In the data rows, 500 means zero.
Each row of this table is followed by its label. One hidden rule gives the labels. It looks at one to three of the table's principal directions, none of them among the few with the most spread.
[478 512 581 557 521 381 603 462 439 597 486 464 583 432 517 529 559 486 489 433 523 557 424 478
 449 591 382 555 448 465 447 517 577 539 469 471 393 535 509 498 521 524 547 452 470 579 566 552] D
[686 641 668 525 416 586 436 622 462 490 377 516 339 528 407 478 609 448 352 349 432 359 515 515
 274 602 551 746 471 450 503 637 626 537 490 582 414 668 559 376 592 404 272 363 583 654 573 444] D
[432 490 528 411 562 439 613 408 392 650 543 546 628 438 574 508 440 595 559 536 568 589 467 491
 590 464 474 469 549 461 380 491 522 452 575 518 455 403 346 587 383 533 634 536 357 420 536 549] A
[383 310 479 458 487 611 346 481 564 258 532 497 457 323 584 555 401 508 490 526 460 475 545 594
 659 447 667 512 519 580 494 466 373 562 563 554 571 424 403 489 544 504 499 637 490 507 368 468] A
[439 424 445 505 550 454 529 515 507 386 464 366 459 467 529 521 411 527 571 474 483 535 458 608
 572 504 549 432 525 487 527 424 578 482 501 530 580 369 476 460 531 538 493 460 500 591 478 407] D
[514 507 395 479 523 564 431 534 612 414 462 387 462 600 422 556 497 530 571 548 468 557 511 484
 597 441 597 447 484 557 510 477 418 419 520 481 574 390 539 665 530 573 461 558 412 394 378 517] A
[605 572 402 573 526 432 599 524 451 666 493 526 495 601 510 522 558 483 491 513 458 438 457 436
 406 574 312 501 513 412 682 528 593 464 422 449 463 562 563 425 494 479 488 405 583 545 651 560] D
[495 440 655 282 434 635 307 535 436 277 494 544 599 388 564 596 398 514 386 445 462 479 677 452
 513 470 740 583 670 585 269 540 452 482 672 595 393 484 220 686 494 508 458 625 335 368 317 596] A
[397 502 560 515 467 441 573 449 462 600 628 576 421 510 597 496 384 578 530 540 606 450 485 584
 506 504 397 467 394 465 594 562 513 558 490 467 497 582 594 349 587 516 618 499 569 537 564 489] D
[504 383 278 462 630 474 388 487 424 405 535 463 643 449 541 522 363 415 575 559 447 511 656 412
 605 350 487 482 630 502 516 495 473 423 521 502 394 397 318 625 381 556 464 572 344 359 438 596] A
[507 665 651 571 403 496 443 542 548 532 503 600 428 564 391 315 597 404 457 419 562 385 598 504
 341 471 485 578 262 484 409 655 481 582 487 552 426 730 704 339 581 428 415 475 566 531 524 433] E
[486 516 528 538 479 498 620 478 534 564 512 558 435 485 471 470 632 555 481 511 537 516 354 541
 498 559 509 428 484 483 496 438 498 541 481 486 638 472 574 522 533 453 550 479 609 493 566 419] D
[570 395 375 404 594 501 447 549 461 325 440 344 552 456 583 581 305 497 605 524 409 504 567 486
 633 423 645 482 650 484 490 413 550 426 572 538 518 274 316 642 454 573 452 513 277 428 389 498] D
[790 734 561 572 494 582 575 599 375 726 517 499 293 603 383 520 487 626 544 490 541 387 553 529
 375 506 433 771 515 398 624 561 642 458 409 521 436 490 658 479 542 474 363 231 486 554 644 450] A
[566 468 306 360 634 490 502 413 459 570 428 586 710 563 609 551 425 481 595 626 369 480 527 398
 618 441 486 443 676 481 570 385 429 368 570 489 463 365 241 498 277 562 607 597 343 335 429 606] E
[456 539 764 411 384 598 344 576 555 236 404 547 429 424 390 464 591 497 324 307 524 481 540 543
 359 586 795 562 587 639 265 412 462 595 495 626 521 606 428 402 576 432 411 486 621 567 398 377] E
[541 358 415 551 509 593 387 547 534 281 504 407 426 341 540 490 408 435 580 525 417 408 589 619
 630 442 604 572 487 496 567 448 476 548 532 563 599 340 477 467 526 485 393 492 480 575 427 394] E
[646 629 432 448 596 436 575 537 405 622 397 543 525 611 525 407 473 447 582 501 415 345 547 513
 473 473 466 533 503 367 561 520 623 407 570 585 436 455 424 318 397 477 442 393 429 524 578 442] A
[599 560 516 399 568 462 490 486 398 495 409 618 620 494 536 373 450 383 516 451 429 390 605 495
 404 417 568 524 546 387 371 530 609 452 582 596 421 500 345 414 383 443 455 483 418 424 470 437] D
[437 449 333 658 466 366 608 605 538 520 658 283 490 571 454 532 589 480 493 557 580 599 474 394
 584 579 269 304 475 550 666 499 496 525 451 345 556 470 701 713 584 548 519 446 583 532 620 608] E
[370 359 497 419 497 486 445 526 533 416 507 349 580 447 537 746 486 601 365 452 534 743 410 337
 549 589 588 409 657 637 428 462 453 466 447 432 460 505 344 770 523 560 555 610 438 478 485 720] A
[501 342 344 518 433 619 276 652 654 092 491 321 377 523 481 649 472 438 424 506 376 461 568 459
 566 519 647 419 604 636 639 463 403 517 504 468 603 464 538 683 689 542 339 594 549 463 333 541] D
[485 472 497 691 398 594 570 453 643 596 588 522 251 575 518 515 513 583 565 654 536 461 325 626
 547 520 360 498 333 519 769 480 403 596 380 385 677 572 832 370 641 486 534 487 684 632 565 398] B
[531 512 511 630 422 529 392 628 527 295 520 445 326 491 441 349 463 378 539 445 491 314 644 607
 445 440 521 551 366 475 535 570 554 588 495 594 520 563 672 359 644 442 281 414 574 620 519 325] A
[353 437 709 335 526 533 444 334 435 497 437 696 551 365 633 443 360 525 524 458 528 474 476 678
 495 464 652 566 477 488 341 472 495 521 565 630 468 546 231 160 388 472 604 581 513 580 455 385] A
[641 602 399 429 582 469 430 514 338 680 526 563 610 656 506 457 393 407 549 577 494 432 683 291
 459 312 374 600 514 422 486 733 531 370 577 495 203 612 390 642 367 533 384 543 228 294 554 685] A
[506 553 628 457 490 481 547 494 510 511 399 510 497 482 499 482 535 520 476 409 491 502 433 571
 429 595 583 521 490 483 437 428 563 512 485 551 543 499 459 331 485 470 532 430 565 616 510 416] A
[535 583 573 423 532 499 537 477 389 569 495 609 504 455 533 381 415 537 589 489 526 388 587 592
 523 432 555 585 485 413 411 509 554 489 594 629 470 432 401 353 419 476 511 447 407 486 527 393] E
[437 569 436 733 432 438 735 493 583 688 670 439 307 604 432 452 564 654 631 613 651 540 356 604
 570 542 259 371 335 478 705 444 490 565 373 385 703 454 912 493 640 528 612 382 664 574 650 396] D
[577 649 737 447 395 611 330 597 485 413 413 598 396 536 369 447 568 475 310 332 516 418 602 455
 261 510 667 693 524 559 332 611 514 544 476 610 355 750 508 414 566 411 313 458 544 536 482 465] A
[483 448 484 550 486 465 624 455 478 570 533 521 512 421 590 527 516 545 525 528 485 487 408 557
 535 596 397 474 507 445 595 432 538 543 487 479 589 433 505 428 500 488 601 466 577 582 582 484] A
[545 630 469 463 514 421 714 508 308 804 605 527 460 642 545 520 427 690 593 587 607 481 457 435
 543 500 305 489 573 393 573 583 616 415 573 497 426 457 480 622 472 558 551 422 348 403 716 575] A
[443 492 439 499 476 442 530 559 499 487 564 452 546 514 503 566 555 527 429 480 520 542 517 398
 516 554 449 393 533 518 498 544 502 487 522 471 482 508 514 670 563 515 528 536 497 438 537 626] A
[486 569 549 522 392 535 435 603 638 392 472 468 519 529 469 516 624 461 405 445 430 441 578 441
 491 549 545 483 364 545 432 592 422 528 573 531 478 574 651 574 642 479 457 572 473 502 406 576] A
[592 567 517 597 527 465 650 503 539 560 434 485 400 533 473 370 545 484 605 533 478 415 397 655
 522 538 477 502 452 458 613 319 538 554 449 505 646 404 650 229 469 462 515 322 615 678 546 258] E
[544 455 585 476 427 593 348 515 553 380 443 579 445 479 587 465 422 390 451 498 414 351 557 522
 442 474 592 594 432 510 533 557 450 572 522 540 474 647 485 298 529 438 415 564 520 576 438 460] A
[426 479 635 549 560 392 597 324 440 670 475 645 693 273 583 435 548 449 501 430 514 536 443 560
 445 540 401 619 378 424 373 480 526 587 440 521 394 555 445 259 390 452 666 495 521 626 542 493] A
[556 495 561 596 472 551 442 560 527 339 443 483 348 419 488 395 494 401 530 442 425 312 549 696
 472 493 559 624 377 454 548 510 557 589 518 603 541 499 609 254 605 435 345 402 594 696 477 288] D
[334 430 660 503 398 557 278 508 658 240 475 458 459 480 392 484 531 428 364 397 572 624 514 480
 409 490 677 472 457 707 334 482 358 600 407 479 491 703 557 483 588 495 449 609 609 540 348 473] A
[500 512 443 425 540 411 376 486 546 377 338 562 857 513 450 427 691 219 368 378 344 542 607 266
 340 489 527 401 521 503 241 570 485 436 561 519 338 625 332 640 384 467 456 664 422 325 364 661] B
[585 537 361 500 556 467 576 507 402 644 567 544 449 583 546 512 417 548 553 580 508 422 517 470
 513 464 379 498 556 407 682 549 563 449 495 467 486 475 508 495 473 513 512 449 484 431 606 537] A
[491 571 561 549 472 457 559 493 587 566 437 535 511 551 463 461 644 467 427 464 482 499 414 493
 431 599 458 476 434 532 529 445 462 548 439 467 519 601 618 328 503 462 556 464 633 613 518 475] A
[499 540 576 487 464 529 442 498 522 457 462 595 487 506 495 371 530 402 494 482 473 383 559 553
 459 456 542 533 388 480 435 572 478 534 576 571 478 585 514 361 503 446 439 533 519 516 468 418] A
[519 424 394 507 534 477 624 424 421 586 605 590 529 429 613 434 465 491 598 643 494 417 478 559
 635 469 386 448 527 412 613 465 491 528 601 468 602 357 456 510 423 495 602 517 495 419 547 454] A
[248 322 592 380 474 503 374 394 569 241 509 500 648 337 531 576 470 508 432 432 543 679 490 502
 552 515 681 380 575 650 259 409 376 551 537 497 535 478 312 635 519 568 639 712 486 385 285 550] B
[494 500 440 528 401 561 322 612 678 323 526 446 561 592 404 561 652 388 362 509 448 518 618 293
 493 508 533 415 475 665 479 546 298 516 498 420 456 625 622 738 600 511 435 639 504 369 358 683] E
[446 403 379 565 584 386 801 378 397 811 677 458 535 435 623 611 438 691 607 657 620 663 304 543
 667 573 251 387 591 439 708 360 550 484 419 338 627 297 506 564 399 553 773 409 562 542 684 555] E
[529 449 484 504 395 643 387 584 666 315 509 426 465 515 414 603 611 513 361 517 464 586 501 405
 515 547 636 439 609 658 496 416 350 526 463 421 630 488 584 747 566 484 473 567 576 430 363 561] A
[693 602 444 383 581 528 514 481 442 553 372 537 565 616 503 494 439 492 598 548 392 435 526 441
 498 425 561 572 598 422 473 488 538 388 592 525 459 393 382 586 397 554 468 505 275 317 406 499] B
[533 574 571 502 531 492 512 520 452 644 504 482 466 500 450 475 535 502 481 468 556 509 518 523
 483 503 480 611 406 480 491 589 532 479 500 518 413 539 505 423 458 474 462 417 507 596 583 514] A
[462 459 291 522 639 282 720 428 362 786 616 431 675 502 550 632 483 618 569 557 609 710 387 308
 567 577 251 365 660 454 613 398 564 426 369 350 467 381 391 692 364 599 718 453 440 390 701 719] A
[488 527 529 596 527 509 555 372 579 656 506 647 482 485 541 304 467 443 657 609 523 426 467 639
 543 355 458 518 242 425 510 490 428 552 457 512 567 530 660 217 418 434 571 510 525 565 507 329] E
[544 408 262 536 488 496 396 680 588 259 549 276 417 634 539 576 360 432 538 589 416 420 623 430
 624 454 501 353 561 565 736 477 463 471 516 435 551 431 600 610 612 563 385 507 462 489 428 548] A
[380 387 466 614 458 474 622 459 621 468 562 412 508 427 518 451 580 503 561 579 528 595 375 606
 644 544 441 322 419 535 530 364 440 566 497 432 725 366 637 526 509 489 614 509 618 598 496 400] A
[603 487 374 527 493 537 539 572 501 506 542 512 468 527 553 543 528 494 480 582 418 396 517 459
 550 499 454 457 547 450 634 525 506 479 548 480 545 446 549 611 540 462 457 496 503 451 536 541] D
[421 352 461 431 564 430 426 538 459 205 498 397 538 340 573 502 365 420 513 418 466 466 596 590
 572 481 649 434 565 498 437 449 566 535 584 563 525 363 353 503 553 531 481 517 468 499 378 430] D
[446 399 434 482 455 465 401 648 462 300 563 356 539 408 490 619 525 489 341 394 510 559 593 330
 502 591 537 449 665 583 466 528 515 527 504 505 440 510 393 748 576 510 421 528 483 470 538 671] E
Here are more rows. What is the label of each one?
[441 413 427 505 536 464 552 505 525 452 530 365 434 534 537 653 399 616 523 531 532 609 392 531
 567 550 502 392 616 556 634 369 521 479 408 413 585 412 519 544 562 575 572 466 551 548 492 508] ~ D
[413 425 452 535 471 484 421 513 549 414 592 453 534 452 520 499 471 441 498 522 526 513 589 458
 567 458 472 456 403 540 497 578 418 544 526 463 480 527 555 592 556 526 514 595 467 450 445 581] ~ A
[445 496 650 539 485 425 576 535 388 491 568 429 429 330 509 421 485 496 521 394 594 453 532 679
 510 558 487 583 365 422 427 577 645 583 579 581 493 440 511 408 579 474 471 370 541 666 588 385] ~ A
[430 465 590 491 489 457 572 507 485 492 520 453 488 404 548 474 495 521 524 470 543 498 468 625
 565 572 531 468 440 490 472 443 542 540 548 541 570 417 464 384 507 483 555 438 559 641 541 419] ~ A
[568 595 667 546 515 552 605 375 428 736 463 639 304 478 492 486 481 614 540 471 553 449 343 728
 365 561 447 728 400 383 614 527 616 537 396 513 539 562 579 168 518 462 539 351 672 672 608 337] ~ B
[439 480 544 505 479 448 577 550 477 455 493 431 494 417 493 566 601 551 406 392 508 546 428 532
 480 653 509 456 550 499 471 471 587 523 510 527 542 457 470 535 575 483 515 441 600 598 566 507] ~ A
[576 588 487 475 564 467 517 499 362 653 476 480 551 534 464 495 474 514 545 479 513 520 548 416
 470 430 423 637 490 413 419 665 596 411 553 541 313 507 422 636 436 536 414 481 285 422 573 593] ~ D
[455 388 381 353 512 580 254 495 608 212 389 552 666 508 589 517 435 338 487 518 305 422 649 418
 558 387 678 408 520 540 403 549 375 429 651 573 465 505 298 566 470 517 441 767 352 319 255 590] ~ D
[565 497 406 589 579 444 689 440 396 684 583 457 424 475 545 569 432 607 630 573 528 501 407 618
 554 532 312 551 496 372 705 485 627 480 456 425 558 344 585 506 530 556 580 369 526 537 597 469] ~ B
[495 524 342 519 491 475 461 602 634 440 485 331 524 671 379 620 627 501 418 497 477 637 481 307
 508 558 484 351 553 610 564 494 420 429 446 384 523 511 605 771 563 569 481 552 505 395 446 672] ~ A
[427 508 559 551 485 455 602 442 487 602 505 493 473 489 505 444 529 534 568 502 557 538 396 585
 512 529 418 485 387 454 476 520 548 516 508 512 541 495 539 435 503 504 536 479 523 581 590 435] ~ D
[513 526 660 452 552 492 499 401 357 559 427 579 613 359 483 432 526 445 527 404 503 519 515 564
 416 462 524 676 452 409 246 598 611 481 579 603 352 496 319 513 420 484 450 495 379 486 498 466] ~ B
[596 617 737 555 398 621 428 606 583 363 387 502 384 388 377 440 668 461 370 324 438 397 549 621
 370 570 685 704 372 505 340 544 531 594 516 629 509 553 654 405 639 385 341 398 584 671 421 353] ~ A
[568 660 408 481 503 437 625 526 496 795 514 487 538 778 405 559 602 610 451 561 575 640 411 264
 437 572 335 398 628 544 614 471 476 389 393 361 472 579 555 619 389 541 590 447 517 408 644 676] ~ E
[556 566 521 570 500 430 570 538 544 511 361 436 528 529 427 422 672 395 484 400 429 490 422 527
 397 623 464 484 434 454 491 450 597 501 466 525 548 506 545 364 482 453 443 390 613 655 562 419] ~ A
[536 565 550 427 504 480 513 526 433 608 488 539 519 607 519 533 458 555 452 521 540 517 484 354
 468 480 497 516 613 542 467 508 487 466 488 493 360 607 427 533 442 508 488 502 387 457 569 584] ~ E
[564 413 418 317 573 619 154 521 552 111 278 513 702 430 533 474 383 260 458 410 231 402 773 470
 476 336 792 578 589 513 313 553 464 404 649 655 381 468 214 484 390 486 330 679 312 391 164 519] ~ D
[505 526 531 449 532 493 507 459 435 557 464 569 601 495 508 468 506 498 517 509 496 511 510 443
 506 453 501 532 565 502 383 487 488 467 538 547 398 507 375 525 396 502 499 529 383 445 514 522] ~ E
[376 287 299 453 518 546 371 439 686 314 522 456 632 562 620 693 387 490 494 654 408 629 478 386
 644 443 544 259 630 665 614 347 283 451 433 350 573 477 454 634 488 584 639 734 492 376 289 662] ~ D
[415 403 428 563 383 549 385 611 680 308 554 364 530 519 418 608 652 465 315 485 493 647 512 331
 506 581 523 335 570 686 506 463 355 533 424 392 572 572 608 760 585 485 476 594 626 488 440 653] ~ E
[406 373 437 475 461 593 409 514 699 283 509 369 531 538 516 614 491 499 517 599 439 594 495 531
 667 478 614 320 498 648 512 390 334 463 548 428 640 382 541 666 560 560 547 633 506 467 279 530] ~ A
[515 456 341 394 621 439 551 401 414 642 508 562 810 519 621 527 435 455 572 625 427 565 564 360
 602 387 395 403 605 443 441 508 485 353 600 463 384 398 281 673 273 540 618 618 284 312 464 681] ~ A
[467 505 496 368 449 577 215 565 577 253 440 587 659 553 481 498 507 363 371 453 403 440 733 300
 451 399 665 474 562 628 310 581 336 468 587 575 322 666 366 605 491 494 401 715 364 308 303 654] ~ E
[525 473 599 510 476 598 497 444 535 475 431 553 361 438 564 419 424 504 602 529 456 383 438 734
 538 487 589 600 386 444 552 454 513 550 534 582 633 445 510 204 496 454 478 461 563 665 481 278] ~ A
[540 535 359 429 617 417 607 420 411 675 526 576 727 530 557 443 467 478 593 599 475 524 566 414
 580 390 399 419 557 411 453 501 509 390 588 478 442 377 391 614 304 525 622 542 333 314 487 585] ~ E
